In the data rows, the value 128 means zero.
Some points, one per row:
[125, 183, 131, 171, 76, 102, 149, 99, 175, 179, 121, 138, 122, 164, 98, 108]
[124, 132, 101, 145, 118, 127, 92, 106, 135, 170, 136, 148, 120, 128, 130, 122]
[121, 101, 137, 148, 121, 141, 147, 136, 161, 109, 141, 111, 107, 130, 135, 110]
[136, 119, 109, 123, 146, 126, 146, 109, 103, 151, 149, 117, 162, 109, 121, 139]
[164, 148, 132, 198, 143, 134, 116, 114, 157, 135, 132, 142, 143, 132, 128, 115]
[119, 140, 115, 108, 153, 111, 162, 97, 100, 91, 109, 134, 148, 122, 103, 136]
[120, 151, 142, 119, 112, 140, 139, 158, 121, 105, 113, 99, 135, 151, 145, 131]
[83, 166, 139, 77, 102, 146, 109, 181, 127, 142, 56, 109, 97, 160, 121, 101]
[119, 84, 76, 142, 127, 151, 103, 110, 122, 141, 147, 126, 102, 104, 120, 154]
[136, 136, 146, 115, 116, 98, 178, 101, 139, 103, 145, 125, 149, 109, 118, 124]
[93, 145, 111, 137, 119, 132, 136, 144, 145, 123, 105, 104, 77, 160, 126, 126]
[87, 157, 113, 144, 114, 127, 131, 149, 126, 110, 94, 104, 75, 172, 116, 131]
[146, 145, 116, 132, 79, 140, 136, 117, 144, 135, 147, 105, 119, 140, 133, 103]
[108, 142, 131, 132, 137, 109, 97, 155, 135, 137, 128, 136, 137, 121, 143, 127]
[166, 139, 127, 119, 114, 125, 95, 121, 117, 142, 83, 148, 149, 128, 116, 120]
[121, 181, 109, 110, 117, 94, 137, 137, 148, 105, 114, 178, 130, 179, 109, 120]
[140, 114, 158, 103, 130, 142, 115, 130, 138, 126, 143, 100, 141, 147, 139, 151]
[160, 111, 115, 180, 170, 80, 187, 129, 159, 5, 128, 148, 93, 117, 61, 68]
[127, 121, 147, 140, 127, 167, 129, 110, 120, 179, 146, 78, 154, 111, 150, 137]
[142, 135, 120, 195, 129, 136, 136, 147, 168, 100, 149, 158, 113, 145, 167, 114]
[131, 87, 149, 141, 142, 140, 114, 145, 115, 165, 145, 117, 124, 102, 154, 133]
[105, 106, 103, 140, 120, 108, 96, 141, 108, 140, 171, 119, 109, 150, 129, 141]
[107, 127, 132, 121, 153, 132, 114, 138, 138, 132, 160, 168, 155, 114, 163, 177]
[163, 112, 143, 142, 150, 134, 130, 137, 133, 127, 144, 130, 131, 122, 140, 140]
[155, 146, 122, 115, 123, 105, 153, 123, 124, 86, 135, 153, 150, 115, 97, 123]
[84, 159, 97, 120, 142, 145, 114, 133, 144, 150, 128, 145, 125, 151, 139, 157]
[135, 67, 129, 91, 127, 141, 110, 133, 98, 129, 164, 116, 143, 107, 145, 115]
[79, 99, 138, 114, 182, 150, 134, 153, 105, 90, 144, 127, 146, 152, 135, 181]
[132, 109, 115, 105, 134, 112, 140, 140, 117, 71, 121, 144, 121, 125, 120, 116]
[139, 171, 125, 104, 116, 86, 180, 106, 147, 103, 105, 179, 142, 116, 79, 128]
[105, 101, 118, 133, 123, 115, 120, 133, 120, 139, 160, 118, 115, 150, 125, 150]
[153, 93, 138, 151, 147, 124, 136, 105, 120, 137, 161, 125, 150, 115, 124, 120]
[126, 109, 122, 162, 146, 88, 140, 101, 125, 85, 162, 117, 85, 165, 110, 98]
[95, 150, 155, 109, 122, 164, 119, 157, 134, 169, 103, 89, 127, 159, 169, 144]
[111, 99, 95, 130, 125, 154, 107, 128, 110, 171, 88, 104, 106, 94, 109, 132]
[94, 126, 140, 75, 123, 128, 123, 161, 99, 116, 63, 114, 87, 171, 115, 106]
[117, 120, 129, 141, 116, 140, 128, 169, 150, 132, 172, 127, 121, 126, 174, 149]
[114, 110, 108, 163, 143, 95, 129, 103, 133, 87, 149, 102, 101, 156, 93, 91]
[128, 79, 123, 154, 155, 150, 126, 105, 131, 165, 174, 112, 137, 100, 134, 140]
[154, 106, 131, 182, 98, 123, 151, 122, 120, 102, 150, 104, 121, 120, 134, 83]
[131, 132, 126, 140, 93, 121, 110, 117, 140, 140, 145, 148, 120, 138, 147, 99]
Here are 30 more points, each followed by its number:
[110, 150, 105, 166, 91, 100, 125, 92, 136, 131, 151, 103, 124, 140, 120, 108] 0
[153, 133, 138, 148, 148, 137, 156, 158, 133, 87, 130, 147, 128, 137, 140, 147] 1
[143, 111, 149, 140, 149, 148, 139, 109, 137, 122, 125, 106, 140, 112, 114, 141] 2
[163, 112, 117, 145, 131, 125, 99, 112, 124, 122, 153, 135, 128, 117, 138, 102] 3
[146, 151, 117, 153, 125, 118, 143, 116, 143, 105, 146, 121, 120, 118, 109, 115] 4
[96, 95, 135, 129, 138, 141, 119, 116, 110, 142, 141, 112, 127, 145, 137, 120] 5
[135, 93, 109, 154, 119, 128, 115, 106, 106, 131, 156, 93, 122, 118, 129, 80] 6
[126, 143, 136, 90, 80, 162, 128, 134, 111, 204, 75, 77, 123, 154, 84, 123] 7
[117, 105, 122, 134, 140, 104, 128, 113, 101, 96, 131, 121, 138, 116, 110, 109] 8
[126, 141, 152, 110, 87, 131, 160, 85, 129, 178, 148, 70, 146, 130, 121, 85] 9
[143, 123, 158, 137, 150, 153, 112, 127, 133, 122, 113, 119, 140, 133, 149, 144] 10
[83, 104, 110, 123, 124, 86, 155, 121, 120, 89, 95, 115, 87, 119, 108, 80] 11
[143, 126, 126, 121, 110, 149, 90, 138, 126, 157, 116, 138, 140, 131, 144, 126] 12
[133, 157, 109, 124, 89, 120, 132, 116, 130, 147, 142, 139, 138, 138, 120, 125] 13
[122, 130, 154, 155, 110, 164, 111, 156, 155, 144, 148, 87, 121, 174, 149, 141] 14
[131, 130, 140, 147, 147, 141, 128, 121, 124, 145, 149, 113, 150, 118, 141, 155] 15
[123, 100, 86, 138, 125, 140, 119, 117, 117, 147, 157, 144, 122, 104, 120, 133] 16
[156, 106, 158, 131, 123, 147, 112, 111, 125, 183, 126, 91, 118, 109, 131, 121] 17
[115, 150, 143, 123, 122, 126, 112, 139, 128, 123, 84, 120, 118, 154, 120, 127] 18
[144, 147, 114, 164, 137, 99, 174, 104, 138, 91, 148, 132, 113, 116, 109, 101] 19
[176, 109, 124, 143, 115, 133, 97, 104, 125, 114, 165, 124, 124, 91, 139, 89] 20
[92, 185, 98, 156, 113, 142, 145, 126, 126, 171, 112, 119, 137, 140, 137, 141] 21
[155, 92, 167, 112, 128, 135, 106, 123, 121, 113, 140, 145, 120, 99, 142, 94] 22
[114, 106, 144, 105, 111, 129, 119, 129, 101, 141, 123, 105, 126, 97, 129, 79] 23
[132, 131, 117, 120, 185, 79, 92, 156, 121, 116, 131, 174, 120, 101, 153, 138] 24
[120, 109, 125, 120, 112, 138, 106, 136, 128, 187, 131, 132, 117, 130, 145, 129] 25
[145, 144, 146, 108, 105, 138, 160, 125, 136, 161, 140, 126, 153, 120, 119, 151] 26
[157, 136, 166, 94, 128, 144, 152, 89, 131, 114, 122, 113, 170, 130, 129, 114] 27
[152, 149, 172, 80, 106, 116, 125, 115, 141, 156, 87, 132, 143, 81, 164, 97] 28
[164, 134, 94, 139, 95, 115, 159, 88, 127, 129, 133, 125, 112, 109, 103, 107] 29
Which two of these numbered points are nearest to each point below by angle, seen from the average point of the first points? Their numbers follow each, nearest first.
[156, 126, 118, 132, 136, 94, 172, 132, 116, 59, 156, 155, 147, 97, 128, 117] > 19 1
[158, 158, 142, 121, 111, 86, 204, 130, 132, 64, 93, 118, 112, 110, 88, 83] > 19 4
[135, 89, 82, 156, 110, 129, 111, 109, 106, 162, 150, 130, 127, 105, 114, 121] > 16 6
[141, 159, 123, 129, 78, 136, 128, 117, 155, 171, 109, 145, 115, 140, 144, 88] > 13 28
[123, 154, 146, 163, 146, 152, 124, 109, 155, 152, 176, 134, 158, 131, 167, 150] > 15 10
[146, 151, 140, 119, 103, 142, 115, 115, 138, 148, 123, 118, 146, 122, 127, 116] > 28 12
[136, 105, 165, 115, 117, 159, 140, 116, 133, 140, 131, 74, 132, 125, 145, 128] > 17 9
[119, 147, 114, 142, 113, 136, 120, 145, 144, 138, 131, 112, 111, 128, 144, 122] > 21 14
[119, 126, 145, 109, 96, 119, 139, 81, 124, 168, 147, 85, 135, 126, 115, 108] > 9 17
[92, 110, 106, 112, 114, 126, 134, 94, 88, 184, 94, 81, 132, 120, 89, 145] > 7 9
[151, 108, 131, 147, 158, 154, 157, 109, 169, 143, 198, 164, 135, 128, 157, 208] > 15 1
[152, 101, 142, 126, 146, 133, 104, 124, 134, 115, 142, 151, 132, 113, 148, 111] > 22 3
[82, 147, 130, 138, 114, 120, 100, 163, 116, 115, 103, 119, 91, 182, 118, 120] > 18 14
[177, 138, 114, 102, 136, 92, 189, 123, 116, 58, 134, 182, 143, 102, 84, 108] > 19 4
[140, 133, 145, 116, 130, 124, 161, 118, 130, 109, 152, 133, 155, 101, 128, 122] > 27 26
[130, 141, 136, 92, 112, 125, 102, 102, 90, 155, 80, 109, 147, 124, 88, 111] > 7 23
Now 30 new points, numbered from 0 again:
[119, 127, 153, 106, 78, 147, 147, 65, 122, 193, 145, 50, 145, 139, 125, 92] 0
[149, 149, 152, 96, 147, 164, 48, 193, 161, 130, 72, 172, 117, 139, 185, 144] 1
[81, 163, 111, 155, 113, 128, 147, 159, 137, 113, 94, 108, 79, 169, 126, 118] 2
[164, 99, 148, 130, 151, 122, 126, 123, 125, 116, 118, 159, 137, 88, 120, 126] 3
[121, 128, 120, 124, 128, 145, 140, 107, 118, 149, 131, 79, 142, 122, 121, 133] 4
[110, 119, 154, 109, 116, 122, 139, 112, 136, 122, 112, 114, 129, 154, 110, 118] 5
[109, 151, 100, 106, 139, 123, 166, 101, 103, 71, 105, 137, 139, 139, 120, 125] 6
[142, 142, 134, 132, 138, 105, 149, 103, 138, 126, 159, 161, 135, 135, 114, 131] 7
[123, 154, 110, 141, 99, 131, 124, 149, 135, 137, 112, 123, 107, 146, 120, 104] 8
[118, 95, 127, 150, 137, 142, 125, 104, 133, 158, 155, 131, 142, 111, 133, 143] 9
[127, 128, 108, 124, 112, 132, 48, 152, 140, 149, 112, 166, 105, 129, 154, 115] 10
[135, 97, 131, 113, 140, 116, 136, 75, 105, 136, 134, 124, 164, 77, 137, 131] 11
[176, 150, 118, 110, 129, 94, 157, 111, 123, 72, 134, 177, 138, 111, 106, 122] 12
[159, 130, 143, 89, 146, 122, 133, 95, 133, 81, 118, 137, 149, 91, 79, 99] 13
[74, 173, 139, 75, 112, 138, 130, 151, 132, 144, 67, 132, 138, 158, 146, 157] 14
[127, 180, 143, 109, 103, 122, 139, 126, 125, 145, 83, 130, 125, 130, 104, 129] 15
[134, 106, 124, 145, 119, 122, 117, 123, 132, 121, 171, 143, 116, 113, 132, 102] 16
[129, 94, 96, 156, 171, 112, 100, 98, 104, 123, 145, 163, 133, 102, 136, 143] 17
[159, 168, 152, 101, 120, 143, 150, 161, 128, 95, 86, 130, 155, 127, 133, 154] 18
[61, 178, 137, 49, 109, 144, 127, 162, 134, 149, 54, 135, 132, 157, 154, 163] 19
[123, 136, 145, 128, 122, 142, 123, 141, 150, 128, 138, 124, 133, 171, 147, 137] 20
[131, 113, 141, 121, 155, 134, 136, 123, 134, 90, 135, 122, 137, 107, 143, 120] 21
[141, 153, 146, 110, 139, 120, 152, 133, 133, 131, 118, 135, 139, 120, 118, 156] 22
[151, 99, 121, 105, 134, 97, 156, 143, 117, 42, 135, 142, 131, 112, 92, 106] 23
[130, 127, 128, 137, 135, 112, 94, 157, 122, 135, 120, 156, 124, 131, 127, 126] 24
[147, 141, 154, 97, 119, 136, 135, 107, 141, 164, 102, 105, 114, 129, 125, 137] 25
[81, 182, 107, 141, 115, 132, 146, 126, 135, 180, 109, 119, 134, 150, 139, 139] 26
[120, 110, 102, 132, 136, 95, 130, 116, 88, 89, 142, 124, 137, 102, 105, 108] 27
[178, 151, 103, 151, 89, 97, 157, 106, 145, 124, 177, 158, 135, 106, 108, 113] 28
[98, 131, 102, 91, 138, 121, 103, 159, 110, 148, 100, 143, 120, 135, 120, 160] 29
The same question for these:
[103, 120, 122, 122, 119, 113, 151, 123, 113, 108, 95, 131, 90, 123, 107, 93] > 6 2
[115, 176, 159, 88, 118, 138, 143, 128, 131, 128, 91, 118, 119, 148, 146, 144] > 14 19
[135, 152, 118, 135, 79, 139, 146, 114, 120, 148, 168, 102, 141, 143, 150, 124] > 0 4
[109, 119, 113, 137, 166, 119, 103, 123, 120, 119, 133, 159, 124, 116, 115, 148] > 17 24
[130, 129, 136, 136, 150, 136, 141, 106, 133, 116, 171, 160, 143, 138, 155, 174] > 7 9
[95, 106, 134, 124, 141, 151, 116, 116, 123, 130, 149, 100, 142, 150, 126, 146] > 4 9
[131, 119, 135, 133, 154, 105, 137, 145, 140, 95, 151, 178, 120, 144, 138, 130] > 7 12
[117, 114, 125, 136, 155, 124, 126, 162, 128, 39, 145, 139, 132, 153, 105, 94] > 23 21
[164, 97, 150, 147, 156, 141, 132, 133, 125, 122, 135, 130, 104, 127, 129, 131] > 3 21
[156, 154, 142, 97, 84, 144, 167, 119, 148, 162, 148, 138, 160, 111, 126, 147] > 22 25
[155, 141, 155, 121, 147, 161, 64, 184, 144, 140, 74, 154, 117, 143, 177, 144] > 1 10
[142, 108, 124, 133, 129, 102, 130, 123, 119, 105, 102, 144, 108, 128, 118, 96] > 23 12
[131, 125, 142, 119, 138, 137, 129, 120, 130, 132, 110, 123, 128, 157, 130, 125] > 5 25
[129, 155, 147, 106, 115, 137, 127, 155, 110, 115, 111, 111, 144, 148, 140, 125] > 18 14
[144, 186, 127, 137, 116, 134, 150, 148, 167, 148, 97, 160, 161, 111, 135, 179] > 22 18
[136, 178, 129, 156, 119, 133, 162, 165, 155, 140, 86, 177, 157, 116, 145, 186] > 22 18
